rotation ticks, each row followed by its count of ticks
The counts run from 0 to 566.
[  6 -12  -9  -1   6 -24  -7  -6 -11   0   4  17  -9  -8 -14   0   5   0
  22   5  -5   8  -8  -7 -13 -15  12   6   3  -6   3  -3  -6  21  -8 -11
   9   7  -5  15   5   9  24  -2   5  -6   2  17  -5  -7   5   2  -4  14
   4   1  -8 -10   3 -15   2 -12   8 -13 -19   9  -1  -1] | 253
[ -8 -16   0   1  -9  -3   7  -1  -2  14  -9 -10   0  -5  -8   0  -3  13
 -15  -7   1  -5  -1  -2   5  -6   5   4  -1  12   7  20 -11 -10  -7  -6
  17  -1 -15   6 -19  14   2  -5   4 -17  -2 -15 -10   1 -20   6  -2  -3
   3  13   4 -20  11   9 -12  -9  -1 -18   3 -22  -9   3] | 1
[ -8   1  -7  15  -6   4   4  -1 -15   6  18   2   9  -6   1 -13  -5   4
 -24  13 -15 -11  -1 -10   7 -13   0  -2 -10  -3   8  -5  -3  -3 -17   4
   3   3  -4  -1  -1  -6  -7   3  11  -6   1 -18  11  -8 -13  12  21  16
  13  13  19  20  11   2  -3  -6   8   7  -2   3  -4  -4] | 155
[ -7  -6  -4   6  10  18   8   6  11 -11 -24   5  10   5  -3  -7   6   6
  18  -9  -2  -2   0  20  -4   9  -3  10   5   2 -11 -10  10  -4   3   4
   2  -3 -11  -7 -23   4 -10   2 -12  25  -2 -13  12  -7  12  14  -5  -1
   7  -3  -5 -16  -6   4   6   8 -14   7  -3  24  -2  -2] | 206
[ -2   9   2 -10   4  11   3   0  -3  -6  -6  20 -12  11   4 -14  11 -11
  16  -6  -7  15  -7  -4  -5 -10 -11   2  -5  20 -13 -17  -2  -3   3   1
 -11  -4   2  -7 -11  -3  -7   8   6  15  -3  -4 -12   8  -9  21  -5  -3
  13   1  -9 -10  -2   7   0   7 -26  -1  -5   8  22 -13] | 49
[  8   0   1   3  -2 -19  16  -2   5   0  28   9 -15  -9   6 -14   9 -20
   2 -12 -13   6  11   2 -18  13  -5  -4 -14 -14   5  -4  -6  12  10   9
   5  -5   2  30  -1 -24  -6   2   9  -4   8   1   2  -2  -3  -3 -11   7
  12  -4  -2  14   5  -7   5   2   4 -10 -13   2  -4  -1] | 503
[ -8   2  -2   4 -13  -1 -10  -3  -1  19 -16  -3   5 -15  -9   2 -12  24
  -6  -5   6  -5  -6   3  12 -12  -3  10  -1   9  16   0 -12   3  -4  -4
  15  -6 -20   6 -18   9   3  -6  13  -6   5   9 -10   5 -13  -3  -2   7
   2  15  -3 -16   4  14  -3 -18  -5  -6   1 -27  -7   8] | 406
[ 16  11  12   2  18 -10   7   1  -8 -10  -6  -1 -22  -3   4   1   8 -15
   7 -13  -2  17  17 -13 -12   3  -4 -13   5  -5  -3  -7 -10  14   4   7
  -9   5  13  -2   9  -6  -1  -7  -3  -2  -3  27 -10   5   9 -10  -2 -13
  -1 -17 -14  -5  -5  -9   2   2  -5  -5 -16   2  14   0] | 433
[ -8   3  13  -3   3  12   1   3  14  10   8  -3   3  -9  -6   3 -14   6
   2  -9 -14  -3  13  -3   6  -2  -9  20  18   2   6  -3   1   2  12   0
  11  -9  -8  11  -6  -6 -15 -12  -1  -1  15   7 -10   6 -15   0  -8 -13
  -1  20 -15  -3   2  27   5  15  -3  -4  -3 -22  -9   1] | 270
[ -8  -4  -2  -2  10  21   1   7  20 -20   6   3  13   8   9  -2 -13   3
   2   2  -9 -19   6   2  16   9   8   4  -6   5 -13 -11  10 -20   1   4
   1   0  14   5  -7  -5 -10   2  -9  14   5 -20  11  -3  -4   4  -3  -4
   3   5  10   6   1   9   0  11   8  21  20   3   1  -4] | 528
[-10   2 -10   9  -2   0   8   0 -25   1   6  11  -1  -3  -2 -16   9  -4
 -13   9 -14   1 -12  -6  -3 -18   2  -1  -9   1   3  -9  -7   7 -25  -2
  -2   1  -5  -6   5   0   5   3  10  -2  -7  -9  11 -12  -3  19  25  17
  17  10  13   9   6  -8  -6 -11  -1   0 -18  21   0  -7] | 153
[-12   0  11  -3   6   1  24   5   0 -12   9   0 -10   0   6   2 -13  -2
 -24  -8 -17  -2   3 -18  13  -1  10   1   4   8   1   5 -12 -20 -13  -7
  18  -6   4  12  13  -1   0 -11  -3 -15 -11  -9  -3   3 -11   5   8 -17
   6   6   7  -4   3  -3 -21   3   3  -7  -3  -9  -5   8] | 538
[ 11  -6   2  -6  -8 -11 -10  -4   3   2  13  -6  -2   2  -4  12 -19   2
  -5   5   3 -11   8 -14   1   6  11  -9  -5  -3  -3  14 -10 -12   9  -4
   7   2  14  12  11   5  12  -1   8 -19   5   3  -9   8 -10 -26  -8  -4
 -16   1   7   1   3 -12  -7  -9  13  -7   8 -34   0  11] | 247
[  1  -6   9  -2  -5  11  14   0  11   0 -10   4 -10  11  -1 -11  19 -10
  18 -28   5   7   0  11  -6  11  -4   8   1   3 -23   5   8   8  11  -1
  -8  -5   2  -1  -6   4  12   2 -14   4  -3 -13  11  -4   5   2  -2 -13
  -5   5  -4 -28  -4   7  -5   7 -18  -5 -15  16  -1  -3] | 284
[-14   4  12  -8   4  15  21   4  13 -10  -3   5   0   1   4   0 -19   7
 -10 -15 -10  -6   2  -5  10  13   2   7   0  16  -6  -3  -4 -26   1  -1
  22 -12  -2   6  -8   1 -13 -12  -2   4  -3 -18  -2   8 -14   2  -1 -19
   3   7   5  -8  -2   7 -12   9 -14   3   3 -14  -7  10] | 135
[  5  17  17  -2  11 -14   9  -7  -4  -5  15   8 -23 -11  10  -2   1 -22
   0 -18  -8  14  14 -22  -6   1  -1  -3   4  -3  -4 -12 -12  13   0   0
   1   1   9  15  18 -11   2 -15  -6 -11  -1  22  -5   6   4 -10   2  -7
   1  -6 -10   6   0  -2  -1  10   0   3 -12   7   5   9] | 435
[  2  -7  -2  -2   7  28   0  10  14 -17 -10  -5   6  19   7  -2  -8   4
   9  -1  -1 -11   8   9   9   9   5   0  -3  10 -17   1  10 -23   5   3
  -9   5  18 -10 -15   2  -8   7  -6  17  -1 -22   2  -1  -7   6  -9 -14
   0   3  10 -12  -2   4  -2   3  -4  12  17  -4  12 -12] | 530
[ 10 -11  -7  -8  -3 -17 -11  -9  -9   9 -10  11 -12   3 -16   3  -1   5
  24  -4   1   5  -7  -5 -10  -8  12   4   2   4  -8   5  -9  12   4 -10
   6   1  -2   8   1  17  28   6   6  -8   4  14 -11  -2   1  -5  -8   7
  -9   3  -8 -23   1 -13   2 -14  -3 -17 -16  -8   5   2] | 251
[ -9   7   5 -18 -12   2  -4  -7  13   5  11  -6   5  13   2  13 -11  -5
 -12   7  11  -6 -12 -12  12   8   1  -3  -3  10  -9   8  -1 -26   9 -10
   5  -6   1  -9  14   7   3  -3  -5 -14  -6 -10  -2  15  -7 -15  -3 -14
 -20  -5  10   2  -4   1 -12  19  -1   2  17 -11   0  10] | 382
[ -9  -3   7  15  15   1  24   3  -1  -9  10   0  -1 -11  13  -9  16 -17
 -15 -15 -11   4   7  -4   0   4  -3  -2  -4  -3   4  -5   2   2 -15   7
   3   3  -1  10 -10 -12 -13 -10 -12  -1  -4 -18  13  -5   4  17   6   1
  18  -6   6   8   7   4  -3  13   5   7  -5  31  -9   0] | 289
[  4 -13  -8 -14 -15   0   4   0   3   2  -4  10  -5  18  -9  -8  -6   4
   4   6   4  -2  -9  11 -12  10   3  -7 -17  11 -10  13  -8 -20   7   0
   9  -2   2  -4 -16   8   5  13  18   0  -4 -20  -6   3 -19   4 -11   2
  -1  -1   6 -15  -3 -13  -6 -14 -17 -21   2 -20   6  -2] | 317
[ -4   3   1  -6   9  24 -11   3   2 -13 -22  -5   7  15   2  11 -18  15
   2   6   5 -10   4  -6  16   4   4   1   7  16 -11  -2   3 -22   2  -2
  -2   0   7 -19  -4  13  -6  -3  -7   8  -4  -4  -9   9  -3  -5  -1 -14
  -9  -2   3  -9  -4   7  -5   8  -5  14  19 -12   8   5] | 58
[ -1   8  12  -3  -4   9  21   3   2  -5 -24  -5 -17   3   8  -4   6  -3
  -9 -25   6   9   4   0   2   7  -6  -6  -2  19  -9   7 -18 -15   0   1
   3  -6   1  -9  -9   5  -4  -4  -3   1 -14  -9  -6  10  -6  -1   2 -24
  -1  -4   4 -30  -3   5 -13  -6 -25  -6  -1  -7   7   2] | 216
[  4   6  -5   0   7  -2  -2  17  -4  -3  17  -1 -11   7   3  -7   8 -14
   5  15 -16  13   4  10  -9 -14 -12   0   9 -14  11  -6   3  18  10   0
 -14  -1   5   1   7 -20 -13   2   6   1   2  26  -5   0 -10  11  -8  -7
  10   1 -20   2  -6   0   9   3   6 -18  -9  -1  15 -21] | 265
[  5  10   0  -4  -4 -10  -2   1 -26   4  12  -2  -1  12 -14   5  -7  -3
 -10  25  -9   6  -3 -10 -14  -3  -5 -13   6  -8  11   9 -10   4   0  -1
  -5  -1   1 -21  21  -4  -1  -7  13  -8  -9  13  -7   0  -6  -5   9   0
  -8  -3  -8  16  -2 -21  -2   1  -3 -18 -13 -10   6   5] | 164
[  2 -16 -12  12   4  -6 -19   3  10   9  14  -3   9  -9   6  -3  -6   8
   8   1  -4 -14   6   3  13 -10   9   7 -10  -8   3  -1   6  10  -1  -1
  -4   8   3  29  -7  -4   5   5   0  -3  20   1   4  -3  -9  -3 -10  17
   6  13  10   8  15  16   6  -7  25  12  11  -9  -3 -14] | 258
[  9  -4  -2   1   1 -17  -5   2  -7  -7  14  -8   2   3  -4  14 -21   2
 -15  21  -1 -10  11 -13  -5   7  12 -14  -3 -12  11   9  -8 -11   0   2
   8   8  10   3  12  -2   0  -4  10 -17  -1  11  -7   3  -6 -15  -3   2
  -7 -14   6  17   1 -21  -3  -3  19  -5   9 -20   1  10] | 245
[-15 -15  -9   1   1 -15   3  -3   1  -9  14  13  12   0  -4   4   0   1
  -9  14  -1  -4 -20  -3   1  -4  13   4  -7  -7   1  -2   1  -8 -16 -11
  19  -3 -13   7   2   9   8  -1  -6  -5 -10 -17  14 -11   7  11   3  14
   8  -6  11   6   4 -22  -4   5  14  -1   2  25 -17  11] | 390
[  1  -2  -7   9 -12  19 -12  -1 -13  11  -5 -16  15   8  -4  -6 -10  15
 -19  13   0 -16   8   0  10  -6  -2  -9 -12   7   5  12  -6  -9  -5  11
  -8   7   5 -13 -13   3  -7   8  11  -1   4 -16   0  -1 -20  -3  10   8
  -4  16  18   9  10  14  -5 -11   4   9   9 -19   2  -6] | 158
[-12   9  10 -10   2  11  24   9  15 -14   9   8  -8  -2   8  -1 -16   1
 -14  -7 -12  -7  -1  -6   9  12   0   8   0  10  -5  -5  -5 -27  -2  -1
  20 -14   1  12  -1  -8 -12  -9   1   0  -4 -16   0  10 -12   4  -2 -20
  10   6   3  -2  -4   0  -8  12  -8  -2   3 -14  -3   9] | 134
[ -8   0   4   8  19  -9  -7   4   4   1  14  -3   4 -20   8   6   1   0
  -8  -1  -6   1  14  -6   8 -11  -5   8  11  -5  20  -6  -1   8   0  -1
  10   3  -9  22  -9 -11 -19 -13  -3  -6  12  16 -12   8 -11   5 -14   7
  11  -2  -7  16  11  20   3  13  17   4  11  -5  -8  -3] | 189
[ -4   8  -1   5 -12   9 -12 -13   2   6  -9  -7   8  -8  10   2  -4  13
 -17  -6  17 -11  -6 -10  26   0   2  -3 -13  13  -3  -5  -4  -9 -16   0
  -2   2  -2  -4   0  12   8   1  -5  -5   2 -13   8   4   3 -16  17   5
  -8   4  25   1   3  12  -8  -8   2  28  15  -1  -4   6] | 225
[  6  12   0  -5  -2   3  -7  -3  22  -7  20   3  -9  -2  24  -7   7 -17
   1 -13   1  -4   5  -1  12   4  -3  -3 -18   1 -12 -15   4  -4   7   3
 -17   0  16  18   5 -13  -1   4  -4   3   7  -4   7   8  -2 -13  -9  -2
   3  -1  12  12   4  13  -1  10   7  23  17   3  10 -12] | 44
[-10   6  -2  -1   4  12 -12  -2  25  -4  11   6  11  -9  14   0  -2   3
   6  -3   3 -11  -3   4  21   1  -4  12  -8   1  -5 -22  10  -8   1  -2
  -2  -5  -2  17 -11 -10  -9   2  -9  14  14  -5   9   4   2  -4  -8   6
   3   2   8  13   1  20   3  16   5  31  19  11  -3  -4] | 123
[-10  -6  -5 -17  -8  -5  -1  -5   3   2 -12  15   2  16 -10   4   1   2
  13   4   7   6 -24  -3  -8  -1   4   1   1  12 -15   4  -1 -11   2 -12
  11  -7 -12 -17   3  25  15   1  -4  -1 -10 -12  -1   3   4   5  -1  -3
 -11  -4  -4 -24  -5 -17  -6   5 -16 -11  -8  13  -4  14] | 386
